Each path below is one point turned by a fixed rotation once a step. After each direction that follows a path, write how fast that rotation turns it, in degrees per step (0 if it stays still).
Each turn is a multiple of 5 degrees from 10 to 175, or 0.
Each row of a path follows its step; steps can be skipped.

step 1: [ 0.07 -0.05  3.42 -1.59 -0.25 -1.70  1.34  0.54  0.82  0.90  1.63 -0.21
  1.55  0.56 -0.33  2.55  0.58 -0.99  0.03 -1.87  0.19 -0.84 -1.89  0.28
  1.28 -0.86 -1.33  0.14  0.75 -0.41  1.47  2.38  0.59  0.13  1.71  2.36
 -0.66  2.53 -0.84 -0.22  0.81  0.03  3.41 -0.51  0.53 -2.41  0.77 -2.53
 -0.53 -1.22  0.33  2.24  2.68  0.48]
step 2: [-0.74  1.10  1.49  1.32 -1.85  1.58  0.58 -1.32  0.46  0.15 -0.04  1.08
  0.36 -0.69 -0.12  2.48  0.62  2.36  1.02  0.27 -1.09  1.04  1.16 -0.16
 -1.65 -1.35  0.34  0.66  0.66 -0.11 -0.43  1.56  1.35 -1.12  2.39 -0.63
 -0.12 -2.90 -2.77  1.08 -0.25  0.73 -0.41 -1.59  0.00 -1.29 -1.06 -2.04
 -1.81 -1.58  0.73  3.74  1.87  3.34]
step 3: [ 0.48 -1.59 -3.11  1.86 -1.07  2.92  1.39  1.28  1.86  0.51 -0.75 -1.13
  2.45  2.92  1.59  0.77 -2.89  0.34 -0.07 -0.55 -0.70  1.53  2.01 -0.01
  0.27  0.24  1.49  2.12 -0.08  0.50 -0.27 -0.28 -0.66 -1.27 -1.34  0.76
 -0.23  0.15 -1.99  2.88 -0.72 -1.20 -1.07 -0.65 -1.08 -0.03 -1.44  0.04
 -2.47  0.25  1.77  0.43  0.03  1.92]
step 4: [ 4.12 -0.60  0.79 -0.30  0.09  0.49 -0.48  0.91  2.10  2.56 -0.18 -1.56
  1.92  1.10  0.52  2.19 -0.90  2.35 -1.16 -0.60 -0.39 -0.55  1.62 -1.70
  3.42  1.34 -0.91 -0.59 -0.74 -1.93  0.38  0.60 -0.13 -0.62 -1.38  0.07
  1.05  1.39 -0.29 -0.55  0.46 -0.01 -0.28  1.65 -2.36  1.30  1.87 -0.83
 -0.07 -0.66  0.87 -3.34 -0.84  1.61]
step 5: [ 1.00 -0.19  2.20  0.48  0.09  1.14 -1.00 -0.98 -2.48  0.08  2.99 -0.66
 -0.27 -2.70 -0.13  0.36 -1.20  2.71 -0.91 -0.59 -2.22  2.04 -0.69 -0.42
  1.27 -0.90 -0.23  1.02 -1.89 -1.52  0.09  2.18 -0.62  0.16 -2.46  0.61
  3.28  0.96 -1.44 -0.81  0.20  1.73  0.50  0.33 -0.19  0.10  2.78 -1.77
  2.54  0.64  1.05  1.36 -0.39 -0.57]
step 7: [-0.28 -1.35  0.11 -0.03 -0.57  2.21  0.94  0.37  1.94  0.81  0.52 -1.67
  1.39  1.67 -1.11 -0.25 -0.55  2.76  1.09  3.71 -1.12 -2.29  1.43  0.12
  0.05 -1.28 -1.21 -2.01 -0.42  1.22  0.54  1.81 -1.35 -0.55  2.89  2.18
 -2.72 -1.44  0.89  1.01 -0.39 -1.72 -0.45 -0.60  1.84 -1.21  1.50 -2.15
 -0.63 -0.49 -1.35 -0.15  1.21  0.16]
step 8: [ 0.26  0.21  0.95  0.57  0.74  0.88 -0.94 -0.60  1.05  0.51  0.61 -0.29
  3.58  1.14  0.32 -0.29 -0.98 -1.26  3.77  0.60 -1.15  2.30  0.86 -1.14
  0.20 -1.27 -1.10  0.64  1.88 -0.47  2.55  1.57  0.49 -1.52  1.17  2.96
  0.77 -0.53  2.68  1.23 -0.03 -1.90 -1.43  0.27 -2.27  0.37  0.04 -1.77
  1.35  1.06  2.50  1.18  1.11  1.12]
step 9: [ 3.43  0.88  2.33  0.35 -1.46 -2.20 -1.11 -0.36  3.71  0.83 -0.82  1.08
 -0.70  0.68 -0.13  2.30  0.31  0.78  0.97 -0.66  0.28  3.62  0.79 -1.94
  0.31 -0.39  1.75  2.98  1.21  0.76 -0.92  1.73  0.15 -0.25 -0.89  0.83
  0.72  0.67 -0.69  1.38 -2.42 -0.24 -0.91 -0.75 -0.88 -2.17 -0.30  0.21
  1.93 -0.21  1.36 -0.15 -1.19 -0.33]
step 10: [ 0.11 -1.49  0.86  0.60 -1.76  1.12 -0.12  1.79  3.62 -0.40  0.10  0.33
 -1.63 -0.80  1.57  1.99 -1.15  0.12 -2.08 -2.01 -0.15  0.60 -2.27  0.22
  0.32 -1.53  1.14 -0.54 -1.40  0.20  0.03  2.75 -0.85 -3.26 -2.21  2.10
  0.95  0.10 -2.89  0.39  1.01 -0.43  1.10 -1.28  0.83 -0.86  0.79 -1.90
 -0.38 -1.26 -2.00 -1.03 -1.21 -0.54]
step 12: [-0.87  0.17  0.56  0.81  1.04  0.27  0.88 -0.59 -1.46  0.53  0.27  0.17
  0.67  1.25  1.64  0.78 -2.59  4.14  0.44  1.19  0.38 -0.50  0.63  0.25
  0.26  0.16 -2.27  1.88 -0.69 -0.47  0.89  0.71  0.04  2.66  1.26  0.89
  0.79  2.08 -0.88  2.54 -4.49  0.34 -1.22  0.83  1.63 -0.53 -0.47 -2.55
 -1.47  1.71  1.35 -0.05  0.25  1.05]
step 13: [-0.07 -0.59  1.67  1.71 -1.49  1.52  0.73  0.07 -0.66  0.56 -0.72 -2.86
  2.26  2.53 -0.40 -1.02 -0.68  0.29 -0.72 -1.70 -0.01  1.13 -0.55 -1.90
  2.98 -1.03 -1.40  0.46  1.33 -1.03  0.38  2.29  1.43 -1.79  3.01  1.09
 -1.06  1.52 -2.18 -1.63 -2.21  0.98  0.47 -0.99  0.49 -1.14  0.26  0.03
  0.39  2.01  1.96 -2.07  1.08  0.31]
Directions:
[-0.16  0.44  0.40 -0.72 -0.08  0.04 -0.58 -0.52 -0.57 -0.36  0.52  0.16
  0.64 -0.64  0.26  0.38  0.31 -0.47 -0.29  0.25 -0.05  0.49  0.18  0.30
  0.01 -0.57 -1.02  0.44  0.34 -0.81  0.03  0.51  0.10  0.12 -0.41 -0.48
 -0.37 -1.00  0.47 -0.07  0.77 -0.17 -0.42  0.46  0.00  0.50  0.36 -0.65
 -0.17 -0.15  0.09  0.34 -0.24  0.41] : 115
[ 0.40 -0.55 -0.38 -0.65  0.14  0.27  0.37 -0.72  0.46 -0.08  0.25  0.31
  0.04  0.12  0.34  0.47  0.12 -0.20 -0.62 -0.65  0.03  0.16  0.56 -0.19
 -1.19 -0.78  0.11  0.22  0.08  0.32  0.17 -0.25 -0.33  0.60  0.19  0.15
 -0.61  0.94  0.40 -0.24 -0.29  0.64 -0.36 -0.53 -0.51  0.76  0.58  0.16
 -0.14  0.59  0.08  0.32  0.14 -0.30] : 130
[ 0.80 -0.31 -0.89 -0.10 -0.96  0.34  0.89 -0.15  0.44 -0.49 -0.34 -0.43
 -0.56 -0.13 -0.20 -0.05  0.08 -0.13  0.13 -0.03 -0.32  0.54 -0.74  0.55
  0.21 -0.57 -0.69 -0.05  0.43  0.21 -0.58  0.04 -0.05 -0.48  0.24 -0.87
  0.30 -0.66 -0.49 -0.26 -0.26 -0.13  0.12 -0.75  0.50  0.45 -0.25  0.00
 -0.04  0.07 -0.42  0.44 -0.23 -0.20] : 95
[-0.61  0.36 -0.23 -0.52 -0.51 -0.60 -0.04 -0.28  0.01  0.23 -0.16  0.17
 -0.38 -0.26 -0.69 -0.26 -0.53 -1.26  0.03 -0.13  0.09 -0.13  0.65  0.16
 -0.04  0.20 -0.05 -0.11  0.08 -0.09  0.57  0.82  0.38  0.15  0.47  0.18
  0.67  0.46 -0.50 -0.04 -0.34  0.57 -0.40 -0.14  1.08  0.45  0.11  0.35
 -0.76  0.01  0.04 -0.63 -0.41  0.57] : 20
[ 0.04  0.76 -0.30  0.13 -0.04  0.14  0.90  0.09 -0.65 -0.47  0.31  0.72
 -0.10  0.01 -0.04 -0.24 -0.15  0.03 -1.02  0.23  0.10  0.23 -0.75 -0.49
  0.36  0.72 -0.25 -0.57 -0.31 -0.11  0.05 -0.13 -0.76  0.91  0.24  0.33
  0.29 -0.27  0.08  0.33 -0.21  0.51  0.47 -0.16 -0.08  0.19  0.73 -0.94
  0.15  0.36 -0.19 -0.56 -0.56 -0.24] : 60
[ 0.66 -0.10 -0.90  0.03 -0.39 -0.43 -0.23  0.98 -0.33  0.83 -0.33  0.27
 -0.16 -0.10  0.76 -0.47 -0.55 -0.11  0.09  0.05 -0.73 -0.17  0.53 -0.38
 -0.37 -0.29 -0.48 -0.59 -0.28 -0.44 -0.02 -0.22  0.26  0.58  0.42  0.23
 -0.21  0.19  0.19 -0.13 -0.03 -1.27  0.05  0.55 -0.02  0.08 -0.04 -0.24
 -0.01  0.52 -0.25  0.56 -0.54  0.45] : 90
[ 0.54  0.47  0.77 -0.80  0.05 -0.14 -0.56  0.07  0.55  0.10 -0.46  0.18
 -0.59 -0.01 -0.30 -0.05  0.41  0.72  0.45 -0.05 -0.45 -0.33  0.62  0.59
 -0.04  0.23 -0.54 -0.15 -0.42  0.37 -0.76 -0.37  0.06  0.63  0.06 -0.32
 -0.16 -0.33  0.24  0.03 -0.93  0.58 -0.11 -0.33 -0.52 -0.39  0.26 -0.50
 -0.36 -0.45 -0.64 -0.49 -0.18  0.73] : 145
[ 0.16  0.22 -0.40 -0.53  0.21  0.16  0.75  0.77 -0.31 -0.57  0.00 -0.73
 -0.43 -0.41 -0.43 -0.07  0.52 -0.08  0.02 -0.10  0.04  0.86 -0.03 -0.38
 -0.68 -0.08  0.18  0.26 -0.68 -0.24  0.22  0.07 -0.15 -0.45  0.60 -0.41
  0.11  0.56  0.53 -0.17  0.13  0.16 -0.74  1.15 -0.22 -0.86 -0.44 -0.38
 -0.53 -0.42 -0.20 -0.41  0.18 -0.18] : 0
